Each row has a name. Each piece below is followed by the name of the row it came from, unless a question asks for something else. Each question is about the rows just above it.

Columns, left to right: F L C B N S
(49): [127 163 130 153 105 124]
(62): [127 164 124 130 105 153]
(86): [121 127 119 126 131 124]
(91): [126 119 140 112 137 132]
(136): [ 74 119 116  22 131 102]
(76): [104 135 120  80  54 153]
Which column holds this, read top down? [131  54]
N
Move every entry of [127] by +1 step of 1.
[128]
Which column holds [164 127 119 119 135] top down?
L
[124 119 140 116] is in which column, read top down?
C
[127 119 119] is in which column, read top down?
L
[153 127 164 124 130 105] is which row reordered?
(62)
[112] with +1 step of 1 on every entry:
[113]

Columns, left to right: Z R P D U T V W
(110): [172 162 191 148 137 123 139 161]
(23): [139 107 175 128 180 123  76  96]
(59): [132  90  26 104 102 109 165 188]
(151): [189 165 109 102  26 132  90 104]
(43): [ 88 136  88 130 136 184 123  78]
(137): [ 85 134 161 120 197 166 198 106]
(93): [156  81 166  94 105 122 116 108]
Move every entry of [ 94 105 122 116] by -1 step of 1.
[ 93 104 121 115]
Which column holds [104 102 130 120] top down?
D
Shift each entry of [ 81 166  94] by +1 times 1:
[ 82 167  95]
Which row holds these entries in another order? [105 116 122  81  94 156 108 166]
(93)
Shift each entry of [197] by +1 times 1:
[198]
Which row holds these entries in another order? [ 88 136 123  88 184 136  78 130]
(43)
[104 189 165 109 102  26 132  90] is which row reordered?
(151)

Columns, left to right: X J K G Q E
(155): [100 170 117 170 186 166]
(24): [131 137 112 109 129  62]
(168): [190  79 159 147 150 117]
(31): [120 138  86  39 135 129]
(101): [149 112  85 169 141  88]
(156): [129 137 109  62 112 130]
(16): [121 176 114 151 107 134]
Move every entry of [129] by +1 step of 1.
[130]
Which row holds these entries in another order? [130 129 137 109  62 112]
(156)
Move every entry of [120 138  86  39] by +1 step of 1.
[121 139  87  40]

Columns, left to right: H A M Y
(178): [142 153 144 144]
(185): [153 142 143 144]
(28): [108  93 153 166]
(182): [ 91 199 140 141]
(87): [165 152 172  93]
(5): [103 138  97 167]
(22): [152 135 133 107]
(60): [163  41  57 105]
(25): [ 96 141 123 139]
Which row holds these entries in another order? [105 163  41  57]
(60)
[153 144 144 142] is which row reordered?
(178)
Which column holds [144 143 153 140] top down?
M
Which column holds [153 140] top down?
M
Move every entry of [142 153 144] by +1 step of 1.
[143 154 145]

Columns, left to right: Nagi Luvi tagis fusur venar ren kora sifak
(127): [ 75  63 143 107 169 176 110 132]
(116): [ 75  68 143 107 169 176 110  91]
(118): [ 66  71 161 108 109 184 154 102]
(13): [ 75  63 143 107 169 176 110  91]
(102): [ 94  92  71  85 150  63 116  96]
[102 154 184 109 108 161  71  66] is which row reordered?
(118)
[102  91] is in which column, read top down?
sifak

Columns, left to right: taz safeb kika Fazam sifil vav Subel daz
(139): [211 190  74 127 139  54 184  81]
(8): [184  81 139  73 211 190  55 127]
(100): [166 200 150 208 218 131 138 144]
(81): [ 83 139 217 193 133 137  97 134]
(132): [ 73 127 211  81 190  54 184 139]
[184  81 211 190  74 127 139  54] is which row reordered?
(139)
Which column holds this, read top down? [ 54 190 131 137]
vav
[184  81 139] with -1 step of 1 on every entry:
[183  80 138]
Which row holds these entries in another order? [139 184  54 190  81 211 127  73]
(132)

Columns, left to right: mesu Gab tepov gomu vor metag pezu kuno
(120): [ 80 125  46 139 148  26 174  31]
(85): [164 181  52 111 140 134 160  82]
(104): [ 97  62 186 163  62 106  72 194]
(15): [ 54  30 203 103  88 149 126 167]
(9): [154 223 188 134  94 129 214 106]
(64): [186  97  71  62 106 194 163  62]
Which row holds these entries in another order? [194  72 106  62 163 186  62  97]
(104)
Move every entry of [ 52 111 140 134] by +1 step of 1.
[ 53 112 141 135]
[140  62  88  94 106] is in which column, read top down?
vor
[129 214 106 154 223 188 134  94] is which row reordered?
(9)
Shift each entry of [163] by -1 times 1:
[162]

